In the rows, 128 means zero.
Each row of M is roughly a mix of the hidden directions of one of 4 groups.
M, 160 rows:
98 146 133 151 182 101 156 114 101 94 80

160 117 96 96 101 152 167 136 149 71 158

129 108 136 196 138 154 78 128 105 99 98

98 107 81 161 112 147 137 122 101 61 137

81 110 109 99 162 80 158 102 118 95 155

138 113 155 151 105 147 68 131 116 194 142

123 153 94 125 139 60 122 126 104 73 150

108 110 174 141 172 170 127 148 181 145 108

170 142 163 134 146 156 171 118 177 150 89

130 145 176 108 163 56 114 103 146 117 132

99 149 154 164 179 109 142 129 67 112 144

135 176 161 120 160 88 124 139 104 190 128

90 176 154 137 154 132 117 125 123 189 88

130 90 100 152 116 131 161 125 108 55 156

91 102 114 83 87 89 127 143 151 137 176

162 122 102 164 77 181 106 146 102 152 136

123 156 184 101 169 128 84 120 126 176 127

100 99 73 76 95 136 133 153 125 89 137

119 170 172 160 147 130 76 123 78 128 144

131 143 127 128 151 119 183 110 193 115 82

123 131 119 179 131 100 164 82 89 108 85

162 172 160 137 168 120 109 124 135 173 79

154 124 98 119 67 70 116 124 96 100 131

158 112 102 171 69 165 156 126 104 102 120

105 107 113 106 173 81 156 103 175 96 137

121 108 55 135 79 157 148 156 133 114 139

135 119 181 146 192 160 125 133 163 125 98

136 135 75 115 101 145 204 137 142 127 149

72 116 93 165 103 132 127 123 74 130 94

100 110 149 200 129 178 114 122 114 140 100

128 155 194 107 167 119 121 120 128 185 142

148 169 100 186 127 120 186 144 140 129 104

94 87 73 106 121 146 121 127 126 66 138

122 116 99 116 182 120 141 128 148 56 157

81 128 86 153 134 138 118 105 79 79 106

118 103 103 158 62 139 98 142 80 120 151

105 86 79 110 121 140 111 148 160 69 145

117 162 108 109 97 53 114 125 92 127 151

109 154 144 183 143 149 146 83 131 148 73

127 139 118 157 115 133 174 128 72 161 73

88 122 127 150 129 203 138 154 108 164 106

120 175 159 166 166 170 114 117 159 113 91

85 151 104 147 161 80 150 139 110 84 94

214 125 115 131 115 111 92 122 132 119 163

142 106 167 129 103 97 106 133 155 192 90

177 169 93 85 104 130 138 158 101 143 158

159 144 146 185 113 111 172 93 119 164 98

126 72 120 134 79 115 89 148 81 153 137

176 109 160 135 176 149 130 139 185 146 151

74 145 132 136 143 86 143 92 72 119 102

117 127 158 134 82 128 121 119 134 195 76

140 141 181 139 119 137 87 123 140 200 145

86 152 158 114 186 114 176 129 119 99 146

97 143 111 132 196 125 147 107 148 77 103

65 120 112 151 112 150 79 99 86 135 121

145 127 117 81 147 98 150 112 161 58 132

133 169 177 122 158 135 124 101 125 195 110

116 118 189 138 127 150 77 129 142 178 100

118 162 112 77 124 104 70 119 148 171 114

148 146 169 124 160 54 110 106 148 108 129

118 125 144 144 125 207 140 146 120 184 115

112 169 161 127 147 120 113 121 108 204 100

93 160 117 123 142 84 86 126 70 161 123

183 140 95 113 103 85 152 145 173 114 153

119 139 153 143 157 50 138 93 140 100 110

154 110 141 114 82 149 106 146 126 198 160

90 137 139 132 110 80 55 114 117 155 134

112 111 127 118 169 160 70 146 156 87 162

144 137 189 154 127 102 125 126 177 181 128

103 134 143 166 165 188 128 108 139 83 101

86 165 161 77 174 103 152 120 122 149 132

173 117 154 111 74 166 106 159 165 142 142

163 103 172 128 173 114 180 115 163 152 123

135 116 118 92 131 75 111 140 131 98 198

107 138 121 167 155 139 83 128 54 141 127

116 131 176 146 158 93 103 108 100 187 106

179 141 131 147 112 155 170 117 126 187 162

130 174 130 91 166 70 118 168 138 103 137

82 130 150 145 173 112 74 123 86 155 130

108 103 113 89 130 203 128 164 151 139 145

127 142 149 147 96 160 152 115 99 205 122

117 114 150 147 100 167 59 140 106 171 122

164 133 106 62 110 108 164 138 160 107 159

130 160 124 184 139 97 164 113 86 127 81

111 142 92 126 137 165 161 92 149 69 95

135 121 91 66 95 106 105 131 126 104 180

129 118 116 135 124 190 124 192 172 149 133

122 141 175 177 169 155 105 97 86 142 127

93 128 57 122 106 105 158 133 95 113 161

188 94 110 163 107 133 159 133 101 85 143

161 138 128 130 164 103 186 114 190 121 118

146 112 82 101 125 126 195 134 107 94 162

78 118 119 193 127 167 98 131 128 108 98

72 116 170 124 174 149 105 135 167 158 137

108 159 179 137 176 108 175 138 100 155 135

165 153 111 156 105 96 97 134 95 189 116

63 88 127 93 127 138 87 112 110 95 144

107 102 144 189 74 140 102 131 108 161 110

130 155 69 151 125 135 132 136 53 131 139

76 117 120 71 122 176 112 147 152 98 140

174 180 147 164 149 113 140 126 107 180 111

108 112 107 103 68 114 91 149 151 145 179

163 114 145 192 97 166 88 133 127 155 123

108 122 162 187 140 121 164 91 133 153 83

124 137 100 188 110 139 104 126 59 126 109

122 92 108 99 159 65 136 131 164 85 133

111 162 171 141 147 126 112 96 110 200 124

160 120 82 89 90 99 161 124 161 112 163

123 124 181 105 138 126 97 138 196 161 109

144 120 101 123 171 133 157 146 123 48 138

86 92 158 133 162 148 94 115 147 70 135

85 126 95 121 106 97 77 117 74 152 122

168 137 113 121 120 142 198 117 175 101 104

157 140 80 116 58 102 143 128 116 144 161

122 125 185 139 149 102 85 117 102 186 117

198 143 137 159 82 96 129 110 134 159 139

83 93 152 127 138 98 152 106 93 178 161

127 126 177 74 145 127 154 133 191 148 134

85 101 92 114 123 102 123 124 83 72 154

153 121 148 107 88 166 117 136 150 192 164

119 129 98 62 117 113 138 156 139 139 190

127 164 94 162 103 123 111 144 127 179 72

129 95 115 198 117 166 111 127 125 78 135

108 162 156 171 153 167 125 94 157 144 83

114 83 109 140 124 133 149 140 114 48 157

92 136 120 144 125 147 69 137 67 91 130

129 143 98 68 86 140 148 141 111 166 169

142 134 177 172 122 134 97 121 127 183 83

135 151 129 198 121 134 150 110 88 172 101

82 156 98 61 131 85 129 135 120 141 112

100 150 183 140 180 152 82 116 115 146 121

165 141 178 112 137 77 75 110 137 130 153

123 122 93 99 78 95 71 159 148 135 141

134 103 86 115 78 105 163 119 110 77 156

133 146 95 183 103 172 89 124 85 140 137

186 110 111 111 101 82 109 154 138 126 178

160 109 135 69 136 125 110 144 178 89 161

81 126 173 68 157 124 134 122 168 118 138

114 136 62 117 128 111 138 126 103 60 116

123 87 120 168 106 178 158 110 157 81 133

134 150 174 140 191 135 132 111 149 165 86

141 160 167 155 175 126 103 116 132 164 74

148 138 110 110 131 172 154 158 192 96 100

125 135 94 105 156 98 182 122 154 68 131

110 96 160 132 148 51 104 114 127 133 95

67 130 127 83 166 153 178 132 130 135 115

143 128 111 133 181 107 156 123 189 81 118

94 146 118 63 161 155 166 126 89 132 125

187 118 127 170 99 129 127 131 101 188 139

70 80 141 143 122 80 138 92 132 98 124

219 135 105 128 111 99 127 154 128 129 137

137 160 143 122 191 156 167 122 171 147 100

140 103 119 75 115 57 129 149 152 128 156

130 110 199 149 135 131 80 117 159 136 92

164 135 97 94 112 151 191 145 126 120 174

91 171 178 112 142 118 72 120 157 142 139

72 66 134 146 101 130 126 114 112 99 163

143 163 89 102 81 168 132 154 115 128 178

149 146 105 92 124 66 186 111 150 129 117

139 88 82 125 103 132 137 125 131 53 150

Here is one row of each group, with its name. Which group are the others in?
122 115 98 130 142 120 160 142 116 41 145 | E
121 93 126 142 164 201 101 144 118 93 140 | V
89 136 109 108 150 48 139 106 143 110 112 | Q
122 174 130 131 97 109 159 124 82 192 127 | R

137 125 175 182 156 157 102 107 125 122 76 | Q
123 111 70 88 71 126 133 137 134 122 172 | R
96 146 141 185 162 171 159 116 128 97 101 | E
161 96 131 106 62 108 109 129 131 78 147 | Q
111 117 162 129 120 171 53 142 130 163 142 | V
94 129 134 122 156 87 98 93 78 80 116 | R
93 130 89 94 132 141 159 98 150 63 122 | E
106 54 126 122 85 154 106 109 127 107 157 | E
130 125 104 165 169 132 175 94 82 94 146 | V
93 124 133 44 124 100 106 138 144 155 135 | E
159 107 77 117 81 94 180 133 109 141 131 | V
154 152 151 82 162 70 145 114 129 171 127 | Q
93 139 176 111 161 113 125 99 73 166 142 | E
128 130 88 97 87 163 117 156 94 117 183 | V
